In the rows, 128 means zero.
Each named turn below is shown by a few rows before and after it. Which turns, in which order, take the first row of each later pair to the second? The first pair is answered.
turn E:
[119 144  97 131  83  98 145 129 176 125 141  78 127 125 135 118 159 125]  ->  [134 154  86  90 126 114 124  81 149 105 110 141 111 146 146 120 141 103]
[154 122 111 128 106 137 100 155 115 163 119 136 151 127 153 123 159 119]  ->  [158 126 108 121 111 140  95 150 116 161 106 146 145 129 148 122 156 112]
[144 121 142 125  93 137 117 141 109 120 165  55 115 152 149  75 154 150]  ->  [164 141 136  84 146 158 107  86  92 118 106 146  97 167 145  81 130 131]
[147 135 128 118 153 135 141 121 130 119 145 137 129  91 156 129 119 147]  ->  [146 133 138 126 145 137 143 137 136 127 150 128 131  84 146 132 120 146]
turn B:
[125 146  98 141  86 115 169 123 163 148 101 124  97 144 114 138  94 159]  ->  [140 137  87 128  77 119 124 173 117 126 155 110 138 141 189 140 130 133]
[136  88 119 131 114 128 142 176 103 123 161  97 131 140 153 137 153 121]  ->  [133  81 159 151 149 152 171 159 112 146 122 138 117 115 117 153 131 137]
[128 167  53 122  94 119 122 130 144 165  91 150 124 142 124 120 126 146]  ->  [144 159  68 124 106 135 100 161 111 159 120 166 154 121 165 131 142 133]
[169 106 144 187 123 134 143 179 114 136 190 135 154  59 172 137 129 177]  ->  [143 119 142 190 116 124 191 118 168 152 134 133 101  76  95 132  90 199]
turn S:
[103 132 101 150 119 123 115 149 134 149 163 108 146 113 145 121 160 124]  ->  [ 84 152  96 129 137 131 119 115 122 109 174 116 131 123 141 104 140 127]
[126 107 129 116 139 136  88 179 114 105 194 104 161 123 169 128 121 136]  ->  [116 104 120  92 145 117  90 139 108  77 176  82 134 155 158 123 102 120]
[131 150 112 129 112 138 110 126 121 142 149 144 136 111 135 117 138 142]  ->  [120 144 100 110 105 123 108  95 120 125 135 126 113 132 125 108 126 127]
[151 154  93 114 132 109 140  90 122 150  84 163 130 131 121 135 147 135]  ->  [156 151  99 123 128 114 136 105 128 161  90 167 137 126 125 138 151 142]
turn T:
[172 145 116 149 149 120 171 183 123 209 102 117 143  99 139 146 153 166]  ->  [152 145 159 140 212 144 179 132 103 168 104 144 124  87 117 149 120 165]
[112 131 125 114 146 128 146  80 139 125 101 140  99 155 105 121 102 110]  ->  [131 139  87  98 122 121 120  99 131 132 106 139 111 170 140 116 122  98]
[122 150 114 131 138 144 133 101 133 139 115 161 121 114 115 124 122 143]  ->  [127 157  94 123 127 135 119 109 124 140 121 159 130 120 135 123 130 134]

Between the rows of a pair lie 2 to 4 turns.
[102  98 136 140 162 137 147  92 122 117 116 172  93 126 105 137 122 100]  ->  [130  86 104 135 126 118 122 133 120 156 106 159 107 141 144 148 155  78]	S, T, T
[148 134  95 148 100 110 109 174 141 168 134 147 136 114 140 129 138 134]  ->  [144 138 101 128 113 110  87 167 111 122 161 133 142 122 164 122 138 121]	B, T, B, B
[ 98 147 124 154 134 127 171 105 176 108 169 105 137 105  78 124 127 175]  ->  [101 145 123  97 175 124 138  63 131  63 152 124 119 140 107 123 111 138]	S, T
[107 151 117 131 134 133 150  83 140 114 132 141 111 126 104 113 105 149]  ->  [110 154 109 120 135 132 129  89 122  93 151 138 120 132 130 108 110 134]	E, T
[159 143 100  88 131 107  93 125 130 143 119  72 154 170 161 118 129 123]  ->  [150 138 144 114 160 133 142  98 156 169  72 118 128 149 100 130  95 152]	B, B
[ 96 109 130 133 150 119 147  82 135  80 121  89  73 165  78 143  87  92]  ->  [147  95 117 191 100 123 151 184 169 199 109 116 117 123 101 170 141 109]	T, S, E, T
[142 167  71 109 107 125 117 118 134 114 138 128 130 140 152 115 128 118]  ->  [145 139  99  93 136 121 116  95 116 108 102 130 110 161 137 129 119  94]	B, S
[100 155 102 130  91 120 140 119 140 102 167  68 149 134 124  92 114 153]  ->  [141 156 115 127 142 167 152 104 139 170  93 192 141 111 111 123 110 145]	E, T, B, B
[115 130 123 124 158 112 125 101 127 148  79 134  88 167 109 118 115 112]  ->  [ 94 104 176 162 161 118 136 144 122 130 131  85 118 130 105 123 125 127]	E, B, T
[155 141  90 116 105 124  98 163 113 142 151 130 155 137 175 124 162 121]  ->  [134 118 145 164 102 125 137 184 144 155 159 100 152 108 126 133 155 149]	T, B, B
[187  89 148 123 100 117 140 159 146 183  65 138 108 131  84 173 118 115]  ->  [185 100 173 114 149 152 138 140 120 155  86 187 113 109  97 175 103 122]	T, S
[141 120 131 148  87  90 131 158 139 153 135 103 123 128 104  97 139 131]  ->  [129 144 146 128 142 124 125 122 108  87 174 147 130 110 124  82 117 138]	B, S
